In the data rows, zero lies at 7.5, halfway between 7 and 8.
Here are some points:
array([ 8,  1,  6, 10,  8,  5,  5, 12,  7,  9,  9,  8,  8,  5,  5,  6, 12])
array([11, 11, 15, 14,  7,  6,  7,  8,  5,  6,  5, 15,  3,  6, 15, 13,  0])
array([ 3,  3,  4,  8,  9,  6, 11,  8,  9, 11,  9,  7,  0,  6,  6,  1,  5])
array([15, 15, 15, 15,  1,  7,  6,  8, 10,  9,  4,  9,  5,  6, 13, 15,  3])
array([ 8, 11,  6,  1,  7,  9,  8,  6,  8,  8,  6,  6,  8, 10,  7,  3,  6])
array([ 6,  4, 12,  4, 10,  7,  6,  7,  5,  9,  9,  8,  6,  7,  5,  2, 14])
array([11,  0,  7,  0,  8,  7,  8,  3, 12,  8, 10, 11,  7,  5,  1, 11,  6])
array([15, 12, 15, 15,  1,  8,  7,  6,  9,  1,  1, 10,  9,  5, 15, 15,  0])
array([ 6,  9,  7, 10,  6,  9,  8,  9,  6,  7,  6,  8,  8,  5,  2, 10,  8])
array([ 7,  5,  7, 13,  7,  8,  4, 12,  6,  7,  9,  7,  7,  7,  6,  5,  8])
array([10,  2,  9,  5,  2,  6,  6, 12,  7,  5,  6,  7,  3, 13, 11,  9,  9])
array([ 8, 13, 15, 15,  4, 12,  7,  3,  5,  8,  7,  5,  8, 11,  3, 15,  4])
array([ 8, 13,  8,  5,  8,  8,  8,  8,  9,  7,  7,  6,  7,  8,  2,  4, 10])
array([10,  9,  9,  5,  7,  6,  6, 10,  4,  6,  8,  5,  8,  7,  9,  4, 10])
array([ 2, 14, 11, 12,  9, 11,  7,  6,  4,  5,  8,  8,  7, 15, 13, 12,  8])
array([ 7,  1,  7,  0,  4,  8,  7,  9, 10,  9, 11,  7,  8,  4,  4,  3,  8])
array([ 5, 11,  9, 10,  7,  6,  9,  7,  7, 10,  7,  9, 13,  6,  9,  8,  7])
array([10,  8,  7, 12, 10,  7, 11,  8,  8,  4,  6,  6,  3, 11,  6,  8,  6])
array([ 2,  5,  5,  8,  8,  8,  8,  5,  6,  3,  8,  7,  6,  7,  4,  5, 12])
array([ 8,  9, 10,  2,  5,  5,  6,  7,  6,  6,  7,  9, 13,  7,  6,  7,  9])
25 more points follow, each with its number after it:
array([11, 15, 10, 10,  5,  8, 10,  2,  5, 10,  3,  8,  9,  6, 15, 15,  0]) 0
array([10,  9,  9,  9, 12,  6,  6,  8,  8, 10,  6,  8,  9,  6,  9, 11,  6]) 1
array([8, 7, 4, 0, 8, 6, 8, 6, 7, 8, 6, 8, 7, 9, 6, 6, 4]) 2
array([ 7,  3,  5,  3,  9,  9,  7, 11,  7, 15,  7,  8,  6,  6,  0,  8, 15]) 3
array([14, 15, 14,  8, 11, 15, 10,  6,  3,  4,  6,  6,  7, 12, 11,  7, 10]) 4
array([ 4, 10,  4,  5,  9,  9,  8,  7,  9, 15, 12,  8,  7,  3,  4,  3,  9]) 5
array([12,  4,  8,  5, 10,  7,  9,  8,  8,  4, 10,  7,  9,  8,  6,  6, 13]) 6
array([ 6, 11,  6, 15,  9,  8,  7,  3,  9,  5, 13,  1, 10,  8, 11,  5,  8]) 7
array([ 4, 13,  6,  8, 10, 10,  8,  6,  6,  3,  7,  8,  7,  9, 12, 11,  3]) 8
array([ 9,  4,  8,  1,  6,  7,  7,  7,  9, 13,  9,  7,  5,  5,  8,  8,  8]) 9
array([ 7,  5,  1,  7,  7,  4,  7,  7,  7, 15,  5,  7,  8,  1,  6,  3,  6]) 10
array([ 4, 15, 15, 13,  0,  8,  9,  6,  1,  0,  9,  2,  2,  6,  9, 15,  0]) 11
array([ 7, 10,  4,  8, 10, 10,  8,  5,  8,  8,  9,  8,  5,  4, 10,  6, 10]) 12
array([12, 13, 13, 15,  5, 10,  8,  5,  8,  1, 10,  7,  4,  8,  9, 15,  6]) 13
array([12, 10, 10,  9,  7,  6,  5, 10,  7, 10,  9, 11,  6, 11,  9, 11,  7]) 14
array([12, 14,  6, 11,  9,  8,  7,  9,  7,  6,  9,  7, 14, 13,  5, 12,  9]) 15
array([ 5,  4,  0, 10, 10,  8,  9,  6, 10, 10,  9,  8,  8,  9, 10, 11,  7]) 16
array([ 8, 10,  9,  6,  8,  5,  8,  1,  7,  8,  8,  8, 15, 12,  9,  5,  7]) 17
array([ 0,  0, 10,  1,  8,  6,  7,  9,  9, 15,  8,  6,  0,  5,  5,  9, 10]) 18
array([ 5,  8,  7,  8, 10,  9,  9,  5,  7,  4, 10,  4, 10, 14,  5,  4, 11]) 19
array([ 2,  3,  2,  6, 11,  8,  8,  8,  7,  8,  8,  9,  6,  5,  6,  0,  7]) 20
array([10, 11,  8, 11, 11, 13,  8,  9,  9,  5,  7,  5,  8, 11,  6, 10, 12]) 21
array([ 9,  1, 10,  9,  8,  6,  7,  9,  9,  5, 10,  8,  6,  7,  7,  7,  7]) 22
array([ 9,  6,  6,  6,  9,  9,  9,  6,  7,  5,  8,  7,  9,  7,  8,  5, 11]) 23
array([ 5, 10,  3,  1,  8,  5,  9, 11,  6,  5,  7,  8,  8,  0,  5,  8, 10]) 24
Which three of these numbered points are nearest to each point below by angle, seen from the average point of the first points? Their numbers follow each, nearest first.
array([10, 11,  9,  6,  7, 10,  8,  5,  8,  8,  7,  0,  6,  7,  6, 11, 11]) > 21 4 7
array([ 7,  0,  4,  6,  5,  7,  9, 10,  8, 10,  7,  9,  9,  8,  7, 10,  8]) > 16 3 9
array([ 0, 14,  5,  8, 10, 10,  6,  8,  8, 15,  6,  9,  7,  2,  6,  8,  8]) > 5 12 10
array([ 3,  8, 10,  9,  9,  8,  5, 11, 15, 12, 10,  9,  3,  7,  6,  9,  7]) > 18 5 3
array([15,  7, 15, 15,  6,  8,  8,  5, 11,  2,  9, 14,  4,  8, 15, 15,  2]) > 13 0 14
array([ 6,  0,  6,  5,  7,  5,  9,  6, 12, 12,  6,  8,  5,  2,  7,  7,  8]) > 9 18 10
array([10,  6,  6, 13,  9, 13, 10,  6,  5,  6,  6,  9, 14,  9, 12,  6,  8]) > 23 7 4
array([ 4,  3,  4,  7,  5, 10,  7,  8,  5,  9,  7,  6,  9,  8,  6,  8, 12]) > 3 20 16
array([ 8,  9,  8,  9,  9,  9, 11,  7, 11,  8,  8,  9, 14,  8,  6,  3,  7]) > 17 19 23
array([ 3,  4,  7,  3,  8,  6,  7,  8,  8, 10, 14,  9,  8,  2,  8,  8,  5]) > 9 5 18
array([ 3,  8,  8,  8,  9,  8, 10,  9,  7,  5,  8,  6, 11,  9,  8,  5,  7]) > 19 20 7
array([ 5,  3,  7, 11,  6,  5,  4,  7, 10, 10, 11,  9,  1,  6,  7,  4,  9]) > 18 20 22
array([ 5,  8,  5,  0, 10,  6,  9,  7,  8,  5,  6,  7,  7,  7,  3,  5,  7]) > 2 24 20
